Each path below is one point turned by a fixed rotation once a step. After each direction that follows a path, write how fast that rotation turns it, in degrees per step (0 if it stays still).
Each turn is a multiple of 5 degrees from 10 to 175, or 0.
Each row of a path follows its step; steps can be skipped.
Rotation 1:
step 1: [-19  -1 -13 -12  -6  14 -31  -9   1   4  -8  -7 -13  23  -6  26  -4  40
  -2 -11 -10  -8  -6  20  -5  -9  -4   9 -10  13 -23  -3 -21  18  -6   4
  -7  -6 -13  12   9 -15  17  -3  16  13 -10 -22   7   4  26  20   8  -3
  22  -9 -21  -7   3   5  11   1  -8  10 -10 -15  -5 -30 -16  19  -4]
step 5: [ -8  17   2 -11 -11 -13  -8  18  -1  -4  -6 -19   4  -8   8  -9  -1  -1
 -17   9  28 -15  -6 -21  23   2 -21  -6 -23 -27   2   9  16  37  11   0
  -9  -9   5 -15   8   0 -12 -10 -42  17  10 -16  -7  22   8  -6  -9   4
 -16   5   9 -20  23 -20  -9   4 -12   9 -13 -14  10  11  -2   7   8]
step 7: [ -3  13  -1  -7  -2 -28   5 -15  -6  14 -26  -4 -23 -21 -15  -4 -21  19
  -6  10  32 -22   5 -10   2   7 -23  -1  -2   0   8   4   7  30 -17  -1
  18  10  -4   0 -12  -1  15   2   2  -7  10 -17 -25 -13 -12 -25  12 -15
  -5 -14 -18  -2  13   0  13 -26 -11  20   3 -21 -18 -16   5  -7 -10]
step 8: [-27  -7  -6   1 -12 -22  16   2  -5  18 -24 -15  -3   6  -5  -5   4  14
  -7 -10   3  -6   9  14  -7   8   5  17  -8   1   4   2   3  30  -7  -3
   8  14  -2   1  36 -14  -5  -6   0   6  29   3 -24   7  -4 -27  13  -2
  26   2  -5  -9   1   0  15  -6 -26  13  -8 -12 -41   7 -20 -25   1]
step 10: [  4   4  -1  -4 -18  -1 -16 -22  -1  24 -22 -21 -20   4   5   1  -3  27
  12 -22  -7 -19   9 -12   2  -1 -13  36 -26 -30  -1  -6   8  -3  10  -2
   7 -14  -9  -5  25   5 -12  10  12  19   5 -28   1 -18   1  22  18 -14
  25  -3 -20   0  -9  10   4  -4   7 -18  -4   1  -7   2  -4  20   1]
step 11: [ -3  17 -15   7  -4  28 -27  32  15  -2  -9  -9  -8  -3  10  -7  12  21
   4 -30  -8  -5  -3  -6  -5  10  -5   3 -21 -11 -10 -12 -25   1  -8 -12
  -9  -9  -2  -1  38 -26   5   2   1  17   0  -8  -6 -25   9  16 -16 -27
  24  -6 -10  -4  23  15   3   5  -1  -4  -5 -11  -3   4 -18  17  16]
step 13: [-21  18  -6  -8  25   2 -31   9  -5   1 -15   2  -4 -16 -17   3  -7  21
  10  10   3   2   4  -8  -2   0 -15   6   9 -12   4   2  22  26  17  -5
  -7  -5 -16  -9   5  -7  15  -6 -29  13   6 -18  -6 -17  26  -3   7  28
  13  -8  16 -12  39  -1 -15  25  15 -17 -15   9   0   3 -10   4  -4]
step 15: [ -6  -2 -12 -16 -13 -22 -24 -29  -1 -15  -8  -7 -15  -6  -2 -16   2   8
 -11   5  15   2 -11  -5  23   1  -3  -1  18 -17  15   4  30  39  -7  -5
 -11 -10   0   0 -28 -12  -6 -18 -22  -3  17  -5   2   9 -22  -9   4   3
  10 -27   1 -18  11  -6  -3 -17 -25   3  11 -19  -2  17  -9  17  10]
step 17: [  5  12  -7   3 -14 -16  -3 -10  18   8  -6 -15  14  14  -5   1  -2  42
 -18  10   4 -14   9   0   5  -2 -24   9 -10  -5  17  -6 -37  21 -25  17
 -15  10 -11  -9   3 -13   3   1  -6  10  12 -13   0  16  -9 -19  18 -11
   3 -18 -24  -5 -15  -2  17  -4 -26  22  -5 -14   4 -15 -13  -9 -20]
step 18: [  7   7  -4 -12 -20  -8   7 -22  -5   0 -11  -4  -1  15 -26  19  -1  29
  -1 -21   5 -17   2  10 -12   7 -26  38 -22   0   3   7 -21  33   0   0
  17   0  -1  -5  23 -15   8   3 -13   8  16 -14   9  12 -17   1  -5 -12
  25  -9  14   7  12 -12  25 -25  14  10  13  -2 -12   7  -4  -6  -7]
[-4  2 -1 -4  5  6  0 -9 -1 -2 -1  4 -5  3 -2 -3 -1  4 -5  5  4  2  1 -5
  3  2 -3  2 -2 -3 -6  1 -1 -1  1  3  4 -3  4  0 -1  5  0  6  7  2 -1  1
 -2 -2  3 -3  5  0  1  4  0 -3  2  6 -6  4  4  3 -2  0 -5 -5  1  2 -4]
120
[ 6  1  2 -4  2 -3  1 -1  4 -3 -4 -2  0 -2 -3 -5  3 -1  1  5  0 -1 -3  2
  2 -3  0  0  1 -3  5 -2  5  5  6  1  4  3  1 -2  2  8 -5  8  1  3  1 -4
 -3  4 -3  6 -3  3  5  0 -3 -2  4 -1  7 -4  0 -1 -1 10 -1  4 -3  2 -1]
140
[ 0 -4  0 -8 -8  8 -3  1  0  0  4  1 -1  0 -3 -6 -5  3 10  3 -2  1  2  0
 -3  6  2 -3  8 -3  1 -3  1  6  1  5 -2 -2 -1  2  3 -3  0  6  5  1  2  0
  0  1 -3 -2  0 -1 -2 -1  3  0 -2 -4  2  6  1 -3 -1 -3  5  0 -2  0 -2]
25
[-2  2  1 -3 -1  2  1  8  1  3  7 -1 -3 -9 -2  3  0 -4 -1  2  1 -8  0 -1
 -3  0 -1  6 -1 -2  0  1  2  1 -3  0 -1 -1 -5 -3 -1  1  0  2 -1  5  1 -1
 -3 -4  5  0  0  3 -6  6 -3  2 -7  5  2  5 -2  3 -4  2 -7  6 -4  0  0]
125
[-1  5  3  3 -6  6  3  0  1  1 -3  5  5  2  3  1  0  9 -5 -3  1 -2 -5 -2
 -7 -2 -1  7 -2 -1 -2  5 -2 -4 -1 -2 -2 -3  0  3  1 -2 -4  5  0 -4  5 -1
 -1  0 -5  8 -3  0 -4  0 -1  2  4  2 -1  6  1 -3  1  7  6  1 -1 -1 -1]
45
[ 4  3  6 -3  4  0 -7 -1  0 -1  0  0  2 -1 -1 -3 -1  0  0  2 -4  5 -2  1
  3 -3  7  1  0  1 -3  2 -5 -4 -6  1 -4  7  2 -1  4 -6  0 -3  5  0 -2 -2
 -8 -1  3  3  0 -2  1  6  1 -5 -1 -1  2  2 -6  7  4  2  6  2 -2 -4 -1]
135
